Rotation paths and how fast each direction turns (degrees per step)
Each turn is a multiple of 5 degrees from 10 to 175, or 0.
Each row of a path follows its step; steps can be skipped.
path 1
step 0: [  1  -9  -7 -12   6  -4   3  -8   5  -6  -3   1   4 -10   2   2  11  -2
  -5   2  -4  -7   9   4  -8   3]
step 1: [ -6  -2   7   5   1  -1  -7   3  -9  -4  -6  -6   4   6  -4   7   3  -1
 -14   3   9  10  -6  11  -2   0]
step 2: [  6   6  -1  -3  -3  -5  -2 -11  -4  -3   1   3  -3  -7   2  -3   2 -14
   1   5   5  -5   2  -1  -1  19]
step 3: [  6  -8   6  -1   9  -3 -10   0  -3  -5   2  -2   6   9  14   8   5   9
  -4  -3  -2   2   3   4  -8   3]
step 4: [ -2  -1   0  -3   0 -13   3  -8  -8 -10   6  -1  -2  -7  -6   8 -10  -8
   4   0   5   6 -10   7   0   1]
step 5: [ 13  -5  -6   8  -5 -10  -4   3   6   7  -6   3   1   1   6  11   4  -3
  -2   6  -4   6   7  -2  -6   9]
step 6: [ 2  2  4 -6  7 -2 -7 -7 -6 -5  7  6  4  0 -5 -5  2  6  2 -2 -5 21 -7 -1
  0  3]
step 7: [  3  -8   3  -4   2  -4  -2   8   3   5  -4   5  -4  -3   3   8  -2 -13
  18  -2   8   4   2   6  -5   3]
step 8: [  4  -2 -12   7   1  -5 -10  -9  -6   9   8   0  -7   2  -1   5   3   9
  -2 -10   4   9   1  -6   4  -1]
step 9: [  1  -3  -2 -20   2  -5   1   7   1   0   3   0   1  -8  -9   4   6  -6
   4  -4 -11   4   4   7   6   2]
Speeds:
[-1  3  2  1 -1  4  0  0  1  0 -6  3  3  0 -2 -4  3 -2 -1  4  0  6  0 -1
 -2  3]
80
[ 3  0 -2 -6  2  0  2 -3  1  2  2  0  1  5 -1  0  3  4 -2 -1 -3 -1  2 -7
 -3  3]
125
path 2
step 0: [  0   7   0  -2  -3 -14   1  -4  -9  -2   6   0 -12  -5  -6   7  -5  -6
   0   1   5   6  -8  13  -3  -9]
step 1: [ -1   1   0  -2  -3   0  -1  -5   0  -2   1 -13 -12   6  -4 -11   4  -8
 -16   1   7   1  14   4  -2   2]
step 2: [  9   5   0  -2   2   2   6   2  -5   1  -7 -14  -8  -8   1  12   1  -6
   2  -6  -4  -8   4   2  -7 -13]
step 3: [ -6  -2  -7   9   3  -3  -6   9  -3   0   6  -2 -10  -4  -7   5  12 -14
   3   3   2  10   8   2  -5   2]
step 4: [  5  10   3   3 -11   5  -2  -9   1  -3   5  -6 -13  -4   1   2  -3   1
  -1 -10 -10   5   3   6 -12   5]
step 5: [11 -1  2  7  3 -4 11 -6  2  3 13 -1 -2 -8  2 -1  6 -9  0  5 10  1 10 10
 -3 -7]
step 6: [ -2  -3  -2  -2  -4  -8  -6  -3  -3 -11   0  -8 -13 -11  -2  -5   5   7
  -2   0   0   4   7  -7 -11 -12]
step 7: [  1  14   4  -1  -2  -4  -3  -2   0  -4   3  -9  -5 -11  -3  13  -1  -7
   1  -1  15  -2   8   1   2   9]
step 8: [  4  -1   4  -6   5  12  -5  -3  -9  -5   5  -8  -9  -2   1  -7   2 -12
   8  11  -3   3   5   3 -10  -2]
step 9: [  0   2   8   9   0  -5  -5   8   2  -2   5  -6  -4 -11  10  10  -2  -3
 -13   3  -1   0   0   7 -14  -1]
Speeds:
[-4 -5  1 -1 -5  1 -4 -2  1  4 -1  0  0  3  0 -2  2 -2  0  4  1  5  2 -2
 -2 -3]
145
[-1 -5 -1  0  1  2  1  2  2  0  0 -4  1 -2 -5  2  0  4 -2 -4  3 -3  4 -3
  2 -5]
85
[-2  1  2  1  1  2  1 -2 -1 -3 -3 -5 -1  1  1 -5 -1  2  2 -5 -2  2 -5 -4
 -5 -3]
160
path 3
step 0: [  6  -4  -3  11   3   2   3  -5   6  -5   0   9   1  -2  -7   4  12  10
 -17  -1   0   5   3  -1  -6 -15]
step 1: [ -2  -2  -2 -12  -5  -7  -3   4  12  -3 -14  -8   1  18   2   1  -2  -6
   8  -2  -5  10  -4  -2   7  -2]
step 2: [ -4  -5   5  12  -4   9   0  -3 -11   4   8 -11   5   4  -6  -9   5   4
  -2   3  13   2  -5   1   5  15]
step 3: [ -4   7 -18   0  -7 -11  -3  -1   6   1   0   2  -8  -7 -14  10   3  10
  -4   5  -2  -6  12   1   0  -3]
step 4: [  6  -2   6   2   2  -5  -3  -7  14   4  -9   7   7  -2   2  -6  14  -3
  15  -4   2   3 -14  -2   5  -5]
step 5: [ -6 -16   2   6  -8  -7  -2   8 -22  -6   1  -8  -3   3  -6  -5   0  -7
   0   1  -4   7   4   1   3  -2]
step 6: [ 12   7  -3  -3 -12  -4   6  -2   9   1   4  -6   0  -5  -2   1   4  10
 -10  16  -2   1  -4  -2 -11  10]
step 7: [-10  -6  -2   2   5   8  -3  -4  11   9 -10  -7  -8   2   5  -3  18   0
  10  -4  -7  -6   9   1   1  -5]
step 8: [  3  -6 -14  -2   4  -2  -5   7 -13   2  10   1   7   2  -3  -8  -4   4
  10   5   8  11 -10  -7  -1  -8]
step 9: [ 14   6   6   9  -7  -3  -4  -5   0  -4   1  -5   7   8  -8  10  11  -1
 -15  -4  -3   5  11   1  -8  -4]
Speeds:
[-3  0 -4  0 -1  2 -2 -2  1  6  2 -2  2  0  1 -1 -2  6  4 -2  1 -5  3  0
 -1  4]
80
[ 3  4 -1  3 -1 -2  6 -1 -7 -1 -2 -3  1 -1  0  1 -1  2  2  1  4  1  2  5
 -2 -1]
115
[-2 -1  3 -1  1 -5  4  1 -2  2  3 -3  8  3  1  3  0  0 -2  0 -4  0  0 -2
  2  1]
95
[ 2  3 -1  2 -2 -2  3  3  2 -1  0  4  0  5 -4 -1  1  1 -3  1 -1 -6  1 -2
 -5  0]
120
